One turning vector, and how many ticks it has turned
The counts run from 0 to 621.
[149 132 131 113 152 144 155 121 105 134 102 153  70  81 174 131  99 135
 151 147 141 127  91  97 173 127 114 101 130 111 167 138 124  86 126 139
 113 136  73  93 149 154 142 104 132 111 128 139 161 147 126 153 109 132
 127 153 171 125  38 114 107 121 111 143  68 133 131 152 148 143 118 131
 149] : 112
[154 131 129 115 135 141 148 136 111 114 115 165  96  72 163 153 105 120
 161 154 136 120 101 109 155  93 133  88 115 108 131 123 126 115 125 124
 118 137  86  75 128 153 161 147 153 145 140 138 167 135 118 150 143 127
 135 149 176  91  35 114 127 133 153 137  74 141 161 170 151 131  89 101
 140] : 620
[154 140 113 107 146 164 144 136 102 118 112 149  88  61 156 139 113 128
 162 138 154 130  98 115 165 100 136  96 113 106 166 143 112  99 148 105
 118 167  99  60 127 180 141 129 156 131 133 128 157 133 113 139 146 159
 150 133 160  80  64 137 120 133 139 144  79 143 157 171 134 117  97 135
 119] : 309
[145 129 133 113 153 162 142 142 104 134 115 167  80  77 166 128 105 128
 160 131 142 103 110 124 170  96 130  97 112 111 177 139 118  95 143 114
 110 177  96  67 112 173 135 129 145 127 119 123 148 149 110 138 123 165
 144 146 144  78  64 127 128 136 117 146  73 125 145 177 144 130 107 127
 119] : 156
[136 150 145 127 148 172 131 137 103 139 128 156  93  84 169 142 110 136
 167 121 138 140 124  96 179 123 121  96 117 110 172 121 114 107 145 125
 100 173  81  72 129 159 129 122 146  94 126 138 135 159 130 169 119 140
 145 137 142  91  47 115 114 108 128 151  72 125 143 176 131 133 117 122
 157] : 5
[155 123 135 106 136 165 140 143 109 133 119 164  97  86 164 127  93 114
 168 138 142 117 121 102 178  96 127  96 128 119 179 144 115  76 137 111
 131 156  98  64 140 162 133 137 149 112 117 136 167 131 102 139 140 162
 139 131 168  90  48 135 113 136 126 141  72 134 135 163 140 119 123 114
 139] : 437
[158 119 127 111 138 131 153 129 119 121 113 165  96  75 175 150 100 118
 161 154 140 116 103 115 153  83 133  92 113 110 148 124 132 105 112 123
 120 133  81  82 130 159 156 139 151 152 140 137 166 138 121 155 142 126
 128 158 168  95  44 114 126 131 148 138  67 139 151 170 152 135  95 103
 142] : 621
[133 128 115 113 142 147 139 137  95 126 102 152  78  68 167 132 111 122
 160 161 137 135 105  89 177 124 131  92 129 109 165 140 108  83 141 122
 103 178  72  93 131 162 144 110 159 120 125 140 170 151 145 154 129 132
 131 136 140 102  59 119 118 112 128 129  73 130 155 158 133 138  96 129
 130] : 171
[163 127 133 115 147 156 151 136 110 133 115 141  88  64 171 141  97 142
 163 134 153 116 107 107 163 103 115  98 104 119 174 125 109 106 122 132
 113 157  80  92 130 165 159 106 127 129 128 133 158 147 133 175 122 115
 140 155 156 118  40 115  99 124 129 149  64 130 140 158 139 134 112 137
 155] : 537
[148 125 112 103 142 142 141 134 109 130 106 147  80  80 176 133  99 113
 163 153 148 138 108  84 185 111 131 103 143 112 165 139 113  80 117 122
 117 158  68  88 146 171 123 111 155 114 122 145 170 132 128 159 140 136
 126 140 165 100  57 119 100 114 135 133  74 142 140 158 133 124 109 129
 150] : 189
[135 157 105 104 161 144 141 131 106 131 102 144  68  69 176 138 122 126
 160 142 158 146  98  94 169 114 134 105 131 107 152 137 118 101 142 122
 113 171  76  71 131 179 109 117 159 123 135 137 150 136 131 146 139 157
 135 142 148  83  66 127 112 117 129 142  85 137 158 168 130 130  95 140
 134] : 326
[155 134 116 103 157 139 152 129 128 137 106 132  82  71 180 142  96 126
 158 143 161 128  99 100 160  93 126 102 125 114 153 132 123 102 107 129
 125 145  69  81 129 173 119 116 138 141 133 140 159 127 123 165 144 133
 130 161 171  95  55 113 100 125 130 141  77 143 146 167 148 130 103 133
 152] : 614
[129 156 121 117 133 147 127 144  99 121 113 176  92  81 169 148 112 119
 166 146 133 134 107  88 161 113 140  95 128 103 134 128 124 115 156 119
 117 158  91  59 126 156 133 157 169 124 138 136 149 130 117 145 140 157
 142 133 153  71  57 129 123 124 154 136  87 139 165 180 140 126  98 101
 133] : 329
[143 141 153 115 131 155 143 147 114 135 130 170  96  92 177 143  89 131
 164 129 123  99 120 104 163 111 117 100 111 119 143 127 127 106 120 139
 124 137  89  69 120 137 141 142 128 115 125 131 150 140 102 162 118 139
 143 149 177 100  24 101 120 135 116 150  77 131 146 173 158 148 120 102
 150] : 525
[146 124 122 116 137 136 148 131 106 113 111 166  92  66 161 150 108 115
 155 158 137 124 100 113 154  96 138  88 115 109 145 130 126 107 126 118
 112 142  87  80 123 156 158 139 157 153 142 136 170 144 125 145 141 132
 132 148 166  82  46 119 135 127 148 134  72 139 158 169 153 137  82 105
 129] : 68
[142 143 138 119 163 139 142 126 119 145 119 168  87  90 189 149 105 116
 165 132 146 138 114 104 170 106 127 104 135 101 164 117 135  96 123 131
 117 139  81  69 146 165 112 128 155 106 129 143 141 144 123 153 128 154
 118 151 158  93  50 127 121 110 140 148  68 133 125 176 141 121 116 111
 170] : 497
[155 126 131 114 165 156 139 138 109 134 118 167  82  66 173 137  97 134
 167 133 139 103 108 117 154  92 132 100 106 108 188 130 115 105 146 119
 111 167 101  81 131 175 154 126 156 124 130 134 145 144 129 160 115 152
 142 153 142 103  59 129 118 129 139 145  63 122 136 173 143 133 111 122
 149] : 2
[160 125 107 100 148 135 150 140 122 126 107 157  82  71 176 146  87 113
 164 155 141 106  99  97 158  89 133 100 125 116 148 135 120 101 117 121
 131 139  84  81 139 167 139 132 149 146 131 144 168 117 110 153 143 136
 134 155 178 100  49 119 111 133 149 130  73 149 149 165 150 131 106 113
 146] : 205
[151 130 140 111 131 171 136 147 110 140 127 160 106  92 168 130  88 115
 166 131 135 117 137  99 190 103 130  94 127 117 175 135 116  80 127 118
 127 164  86  62 137 156 121 138 144 104 117 133 161 130 103 151 144 154
 140 133 170  87  48 124 112 127 122 146  71 133 139 171 140 119 126 112
 146] : 438
[142 144 120 102 138 152 152 120 103 133 109 138  78  85 170 133 113 131
 146 142 160 144  97  97 185 118 124 100 130 111 142 139 127  88 120 128
 125 139  76  67 131 166 110 115 135 127 127 135 164 131 109 140 149 152
 133 138 185  85  41 116 117 124 111 150  83 147 150 165 144 120 102 137
 126] : 607
[145 150 119 113 160 139 145 117  99 127 102 157  67  74 173 144 114 136
 158 152 148 139  73  93 159 125 120 114 122 100 158 138 122  98 152 136
 115 132  88  80 155 161 140 116 153 120 136 142 150 139 124 152 114 147
 130 142 173 118  42 135 108 117 136 146  71 146 138 155 143 138 115 134
 149] : 104
[146 141 113 106 170 130 147 131 120 138 108 168  77  74 186 143 110 119
 155 137 154 121  95 119 147  87 133  99 126 102 154 127 135 104 134 123
 120 144  86  69 125 179 123 133 157 144 134 130 144 135 118 143 132 159
 127 161 156  84  62 125 132 129 137 148  78 135 144 180 153 130 102 123
 141] : 79
[139 136 135 122 135 155 130 146  88 119 115 186  86  71 163 138 102 126
 166 154 115 112 103  97 159 118 124  99 113 110 162 139 115 100 164 126
 109 158  97  78 139 141 171 140 160 113 132 135 163 150 126 155 109 138
 142 131 146 104  45 128 120 121 142 134  70 123 154 162 146 145 104 106
 135] : 416
[129 150 135 121 147 152 133 158 100 125 119 187  86  73 172 140 100 131
 163 139 120  99 101  97 152 113 123  96 104 113 151 135 117 117 164 130
 108 162  97  74 117 153 158 149 154 125 133 127 145 145 120 155 105 144
 149 146 142  99  44 119 116 134 134 138  78 126 160 175 151 156 106 103
 139] : 407
[140 144 110 104 145 147 140 137 102 127 104 166  76  82 166 127 105 117
 158 146 139 123  98  98 178 107 127 107 135 114 156 154 119  86 146 114
 130 152  93  57 136 173 113 138 150 121 122 132 160 117 100 132 134 170
 134 129 171  85  61 131 116 135 117 142  88 141 152 165 144 122 116 124
 121] : 590
[157 157 141 121 137 169 137 137 105 125 130 160  93  75 163 147 107 145
 159 121 145 114  99 110 159 116 118 105 102 114 146 140 123 114 155 125
 125 145 107  52 128 158 142 148 130 120 132 131 139 131  95 156 126 152
 158 132 176  94  29 122 114 140 131 160  77 144 148 167 145 132 123 123
 137] : 532
[127 152 111 110 145 149 132 151  89 125 104 163  73  64 167 131 102 132
 158 152 126 114  94  90 166 133 126 105 114 121 155 153 105 105 159 125
 110 175  81  82 127 153 152 124 149 121 127 133 165 142 134 156 104 136
 146 139 145 110  53 120  96 127 125 133  85 130 165 157 139 149 109 127
 131] : 17
[144 128 131 110 157 153 145 145 102 139 114 177  76  79 173 126 102 125
 159 137 128 102 108 115 169 100 123 101 117 110 189 142 119  90 149 119
 114 166 101  74 126 168 144 125 151 117 120 128 147 148 117 138 108 167
 135 148 141  95  58 133 126 134 114 143  68 123 136 169 150 136 117 119
 133] : 11
[142 144 118 111 132 157 141 127  91 125 118 149  85  88 164 135 111 118
 162 150 147 153 108  84 195 130 131 102 142 105 153 136 120  85 135 125
 116 152  78  61 147 160 114 125 153  97 132 140 165 130 114 140 144 154
 130 126 172  88  46 126 117 118 128 141  78 142 146 160 134 117 109 127
 135] : 191
[139 146 130 115 152 142 134 150 111 135 118 184  85  78 185 142  87 126
 166 146 111  95 102  97 151 111 119 107 114 116 155 139 118 110 147 135
 124 151  95  81 132 147 153 145 147 121 126 135 152 136 121 162 102 137
 146 154 157 111  43 114 106 129 135 132  78 126 149 166 156 154 123 100
 152] : 263
[126 137 110 103 138 143 140 142  99 129  99 157  73  75 173 125  99 118
 155 164 131 128 103  80 182 128 128 102 139 123 147 151 109  82 130 130
 117 166  68  89 132 150 129 118 147 123 128 139 180 139 131 148 126 131
 136 136 160 100  53 108 100 121 116 123  80 132 162 157 140 145 103 127
 130] : 587
